In the data rows, 50 means zero.
Some points:
array([60, 62, 51, 45, 55, 70, 47, 50, 52, 47, 54, 48, 55, 58, 44, 19, 69, 66, 24, 33, 76, 59, 32, 65, 38, 20, 44, 70, 29, 38, 52, 45])
array([60, 50, 52, 64, 73, 48, 33, 49, 55, 52, 54, 19, 34, 37, 56, 34, 42, 55, 59, 42, 82, 82, 34, 59, 44, 59, 57, 68, 44, 41, 33, 39])
array([47, 68, 29, 54, 61, 54, 73, 63, 56, 39, 48, 43, 37, 47, 73, 21, 20, 31, 35, 47, 72, 56, 46, 46, 25, 43, 46, 68, 58, 55, 35, 48])
array([49, 48, 76, 44, 70, 50, 49, 44, 28, 70, 48, 64, 50, 39, 52, 44, 46, 63, 48, 31, 56, 46, 28, 38, 13, 57, 24, 57, 44, 30, 28, 49])
array([48, 36, 61, 44, 63, 63, 56, 53, 45, 44, 61, 25, 28, 37, 77, 27, 56, 28, 52, 53, 47, 42, 32, 48, 53, 57, 57, 58, 30, 46, 43, 39])
array([65, 65, 44, 48, 45, 57, 55, 50, 30, 56, 53, 40, 54, 46, 67, 73, 28, 39, 71, 59, 53, 64, 38, 56, 51, 56, 49, 62, 27, 21, 31, 46])
array([39, 50, 61, 50, 46, 72, 61, 48, 56, 63, 52, 34, 45, 55, 69, 62, 45, 45, 39, 32, 51, 30, 54, 47, 30, 41, 46, 51, 42, 29, 22, 63])
array([44, 60, 51, 57, 61, 50, 62, 50, 32, 48, 53, 36, 68, 46, 57, 68, 56, 50, 68, 39, 69, 22, 43, 60, 49, 60, 46, 65, 47, 51, 36, 55])
array([31, 30, 49, 51, 54, 33, 49, 68, 60, 34, 58, 27, 52, 36, 34, 53, 52, 59, 44, 48, 62, 47, 41, 43, 24, 63, 61, 58, 34, 39, 49, 39])
array([75, 58, 30, 43, 73, 57, 21, 57, 72, 49, 58, 57, 44, 68, 52, 68, 62, 52, 45, 64, 47, 28, 61, 58, 37, 67, 71, 48, 45, 45, 43, 18])
array([65, 41, 65, 33, 50, 53, 43, 74, 58, 56, 40, 68, 28, 69, 42, 57, 42, 55, 42, 46, 51, 51, 52, 72, 45, 53, 51, 60, 57, 64, 50, 34])
array([71, 39, 57, 33, 67, 55, 43, 75, 37, 40, 49, 61, 32, 66, 39, 60, 54, 32, 55, 43, 43, 29, 68, 67, 41, 52, 40, 63, 53, 81, 45, 36])
array([99, 47, 56, 33, 51, 35, 50, 53, 52, 66, 34, 39, 52, 72, 43, 71, 46, 51, 55, 44, 69, 48, 48, 34, 53, 37, 66, 47, 56, 65, 62, 37])
array([79, 75, 71, 43, 71, 45, 57, 86, 47, 41, 37, 53, 41, 51, 57, 60, 38, 75, 46, 47, 37, 48, 57, 55, 40, 51, 75, 41, 47, 63, 66, 45])
array([50, 68, 74, 51, 60, 59, 43, 57, 71, 37, 22, 31, 49, 78, 62, 61, 60, 32, 78, 47, 46, 44, 49, 06, 45, 19, 08, 67, 63, 58, 93, 41])
array([67, 30, 79, 54, 49, 51, 58, 60, 71, 39, 45, 11, 54, 87, 49, 51, 39, 68, 93, 49, 51, 68, 55, 20, 40, 45, 15, 53, 67, 42, 78, 31])
array([52, 27, 36, 45, 47, 63, 38, 47, 44, 30, 62, 37, 65, 70, 41, 25, 48, 77, 51, 49, 53, 32, 61, 62, 55, 42, 58, 45, 64, 58, 57, 70])
array([50, 31, 54, 44, 34, 50, 45, 56, 48, 43, 37, 61, 57, 28, 49, 39, 76, 26, 52, 52, 51, 49, 65, 37, 32, 52, 63, 45, 57, 44, 43, 40])
array([39, 49, 71, 39, 42, 52, 55, 61, 56, 52, 49, 44, 52, 29, 79, 68, 53, 47, 35, 64, 66, 33, 44, 47, 54, 50, 58, 39, 44, 31, 53, 51])
array([54, 46, 56, 51, 40, 68, 71, 55, 56, 60, 53, 41, 58, 40, 51, 65, 62, 49, 34, 67, 42, 34, 49, 64, 51, 59, 38, 30, 48, 41, 61, 66])
array([26, 43, 52, 48, 55, 67, 51, 56, 49, 68, 41, 47, 62, 40, 60, 67, 68, 60, 48, 62, 42, 60, 46, 66, 44, 74, 39, 34, 50, 65, 60, 42])
array([30, 29, 29, 29, 49, 58, 83, 58, 50, 53, 31, 36, 50, 45, 27, 76, 71, 51, 57, 70, 75, 47, 52, 53, 55, 37, 47, 45, 25, 53, 44, 55])
array([40, 37, 45, 41, 34, 64, 55, 62, 61, 47, 41, 66, 49, 56, 54, 61, 60, 58, 45, 32, 37, 51, 50, 69, 64, 60, 46, 50, 36, 33, 62, 47])
array([42, 41, 55, 57, 38, 50, 73, 70, 69, 49, 50, 68, 61, 64, 35, 44, 64, 53, 53, 70, 40, 40, 22, 41, 49, 79, 51, 50, 36, 46, 53, 62])
array([46, 48, 35, 50, 21, 44, 68, 62, 51, 76, 67, 35, 59, 45, 42, 53, 64, 64, 61, 46, 34, 47, 67, 71, 42, 60, 49, 66, 71, 47, 58, 39])
array([52, 43, 38, 59, 58, 33, 55, 56, 52, 40, 49, 70, 71, 54, 54, 54, 37, 37, 40, 31, 52, 34, 23, 58, 55, 57, 69, 20, 56, 65, 28, 36])
array([53, 29, 40, 49, 42, 39, 38, 53, 55, 62, 76, 82, 63, 56, 60, 66, 32, 51, 45, 66, 52, 61, 39, 44, 38, 42, 56, 53, 26, 68, 52, 70])
array([46, 46, 54, 66, 47, 17, 32, 57, 57, 53, 60, 55, 55, 52, 41, 67, 31, 16, 31, 48, 42, 61, 43, 83, 62, 21, 49, 71, 47, 51, 52, 72])
array([50, 26, 41, 59, 70, 28, 38, 30, 68, 92, 51, 54, 25, 37, 45, 64, 55, 42, 46, 46, 16, 47, 23, 66, 40, 08, 78, 41, 48, 77, 40, 77])
array([27, 39, 59, 65, 42, 26, 35, 53, 49, 59, 46, 50, 65, 54, 33, 45, 58, 25, 53, 41, 43, 54, 30, 46, 53, 43, 61, 59, 55, 55, 43, 53])
array([44, 35, 31, 57, 41, 48, 35, 38, 55, 57, 43, 53, 62, 44, 72, 37, 56, 41, 69, 42, 40, 51, 19, 57, 75, 41, 43, 59, 49, 46, 60, 54])
array([32, 37, 40, 50, 53, 26, 39, 51, 37, 64, 53, 44, 64, 48, 68, 48, 36, 48, 45, 52, 56, 51, 43, 66, 61, 40, 49, 63, 54, 71, 58, 70])
array([60, 47, 66, 53, 79, 82, 55, 52, 81, 71, 50, 53, 99, 29, 39, 26, 27, 49, 52, 57, 26, 59, 86, 40, 71, 52, 69, 73, 32, 57, 46, 52])
array([31, 69, 50, 09, 48, 58, 50, 46, 71, 26, 57, 39, 55, 30, 42, 65, 48, 55, 42, 52, 26, 71, 42, 28, 73, 47, 51, 59, 58, 73, 24, 38])
array([61, 53, 39, 31, 44, 52, 65, 47, 38, 31, 72, 50, 67, 16, 48, 59, 49, 45, 44, 42, 39, 55, 54, 35, 40, 42, 44, 57, 56, 64, 62, 50])
array([50, 74, 59, 18, 56, 46, 45, 38, 73, 45, 56, 44, 70, 41, 33, 38, 49, 65, 44, 40, 31, 37, 45, 56, 46, 51, 44, 56, 65, 46, 38, 59])
array([59, 61, 34, 24, 40, 43, 26, 54, 38, 50, 32, 29, 58, 49, 56, 36, 57, 43, 49, 52, 47, 66, 46, 63, 37, 74, 26, 23, 49, 56, 43, 63])
array([57, 62, 44, 10, 58, 43, 48, 43, 64, 54, 57, 43, 68, 55, 27, 43, 50, 53, 31, 42, 47, 64, 50, 34, 78, 66, 31, 49, 37, 56, 30, 51])
array([55, 48, 19, 42, 40, 63, 37, 47, 55, 69, 46, 65, 25, 49, 43, 33, 19, 48, 50, 58, 63, 54, 55, 26, 43, 50, 44, 47, 79, 39, 46, 56])
array([35, 67, 49, 51, 43, 68, 29, 54, 58, 35, 37, 61, 34, 45, 34, 46, 40, 52, 62, 29, 77, 55, 54, 56, 60, 53, 68, 53, 63, 54, 60, 68])
array([42, 67, 19, 65, 57, 67, 42, 42, 48, 32, 57, 66, 56, 73, 40, 43, 37, 62, 79, 25, 44, 64, 60, 39, 43, 43, 59, 38, 50, 60, 47, 60])
array([39, 74, 36, 59, 54, 63, 31, 46, 45, 47, 95, 61, 45, 59, 41, 33, 41, 54, 55, 58, 57, 61, 52, 43, 52, 24, 51, 26, 58, 58, 65, 23])
array([40, 68, 51, 57, 72, 62, 49, 40, 31, 44, 61, 59, 34, 57, 26, 34, 34, 43, 75, 33, 52, 69, 50, 55, 52, 47, 50, 32, 53, 52, 53, 49])
array([49, 56, 66, 45, 58, 64, 61, 36, 39, 56, 58, 67, 34, 51, 73, 32, 57, 38, 73, 51, 75, 57, 64, 41, 48, 56, 70, 50, 51, 68, 43, 69])
array([63, 54, 73, 46, 43, 52, 46, 37, 44, 49, 70, 64, 39, 31, 41, 50, 50, 28, 68, 52, 64, 65, 61, 54, 48, 43, 58, 39, 61, 28, 49, 53])
array([36, 57, 64, 41, 59, 35, 79, 28, 66, 77, 69, 73, 38, 55, 73, 67, 60, 29, 61, 52, 72, 51, 68, 57, 70, 69, 48, 44, 66, 27, 47, 41])
array([39, 37, 74, 28, 52, 43, 46, 45, 36, 40, 56, 68, 42, 40, 61, 59, 31, 51, 71, 79, 48, 25, 62, 48, 73, 56, 61, 35, 67, 10, 49, 71])
array([48, 62, 68, 45, 53, 44, 61, 40, 36, 74, 65, 44, 33, 60, 42, 38, 49, 25, 53, 68, 38, 36, 69, 49, 78, 64, 61, 17, 75, 39, 54, 59])
array([47, 34, 46, 48, 42, 23, 55, 43, 46, 47, 53, 58, 37, 45, 71, 36, 49, 68, 40, 15, 36, 51, 78, 37, 64, 51, 40, 44, 21, 49, 62, 37])
array([44, 57, 51, 63, 18, 55, 32, 31, 51, 58, 38, 51, 44, 41, 54, 43, 50, 62, 55, 60, 44, 37, 58, 56, 54, 48, 44, 64, 39, 60, 46, 26])
array([57, 56, 68, 79, 12, 59, 59, 17, 38, 57, 48, 38, 35, 43, 24, 53, 19, 49, 34, 48, 52, 26, 42, 45, 58, 60, 42, 50, 22, 73, 64, 31])
There is one direction along which these points spread out most. Take the direction at right angles to it along which they spread out most. Go by this last direction. How far along it is each point below, from 0 to 99? 50 is the average, and the first point above lies past it. One standard deviation of the points above along it is 16.
array([38, 41, 55, 63, 43, 40, 54, 08, 58, 22, 20, 39, 43, 61, 54, 50, 24, 50, 31, 69, 33, 46, 73, 66, 37, 48, 43, 46, 36, 54, 49, 39]) : 50
array([49, 71, 58, 51, 31, 14, 63, 00, 52, 35, 14, 61, 59, 51, 53, 44, 52, 65, 55, 69, 48, 50, 57, 57, 31, 43, 58, 63, 40, 57, 50, 36]) : 51
array([61, 59, 51, 86, 55, 26, 42, 44, 62, 39, 46, 58, 37, 21, 45, 40, 61, 70, 51, 65, 65, 28, 59, 46, 73, 58, 06, 52, 37, 74, 42, 59]) : 52
array([56, 47, 38, 76, 74, 53, 52, 51, 53, 49, 39, 52, 71, 35, 42, 55, 60, 37, 43, 44, 61, 56, 71, 58, 37, 43, 50, 29, 53, 31, 71, 51]) : 50
array([62, 38, 41, 63, 50, 54, 68, 60, 30, 30, 49, 61, 52, 59, 48, 40, 64, 51, 51, 67, 40, 55, 45, 66, 55, 29, 36, 47, 62, 39, 31, 41]) : 50
array([46, 56, 34, 84, 59, 49, 56, 79, 27, 63, 28, 56, 37, 43, 53, 53, 56, 70, 45, 61, 41, 56, 55, 34, 66, 28, 58, 54, 61, 29, 42, 41]) : 50
array([34, 71, 47, 57, 25, 32, 37, 69, 26, 46, 63, 38, 35, 83, 67, 46, 78, 59, 41, 65, 50, 65, 46, 44, 31, 54, 50, 37, 38, 47, 46, 66]) : 49
array([62, 44, 48, 75, 34, 58, 41, 51, 37, 40, 45, 47, 55, 65, 50, 57, 73, 37, 40, 31, 47, 58, 66, 33, 51, 61, 58, 52, 48, 43, 34, 71]) : 51
array([66, 42, 36, 65, 46, 55, 57, 28, 45, 19, 65, 44, 25, 50, 57, 67, 70, 59, 38, 47, 39, 69, 26, 47, 46, 70, 53, 58, 70, 44, 60, 62]) : 51
array([33, 36, 58, 67, 77, 66, 48, 33, 18, 52, 48, 57, 55, 64, 53, 67, 54, 62, 05, 58, 55, 65, 51, 24, 69, 58, 61, 85, 80, 52, 62, 46]) : 51
array([47, 45, 54, 58, 20, 63, 57, 68, 65, 55, 43, 50, 68, 47, 50, 48, 56, 71, 40, 47, 52, 52, 50, 61, 58, 50, 52, 19, 70, 58, 50, 53]) : 45
array([46, 57, 14, 40, 48, 43, 54, 60, 45, 48, 38, 58, 59, 51, 23, 38, 57, 47, 50, 54, 26, 32, 46, 50, 52, 69, 54, 53, 50, 36, 95, 61]) : 50
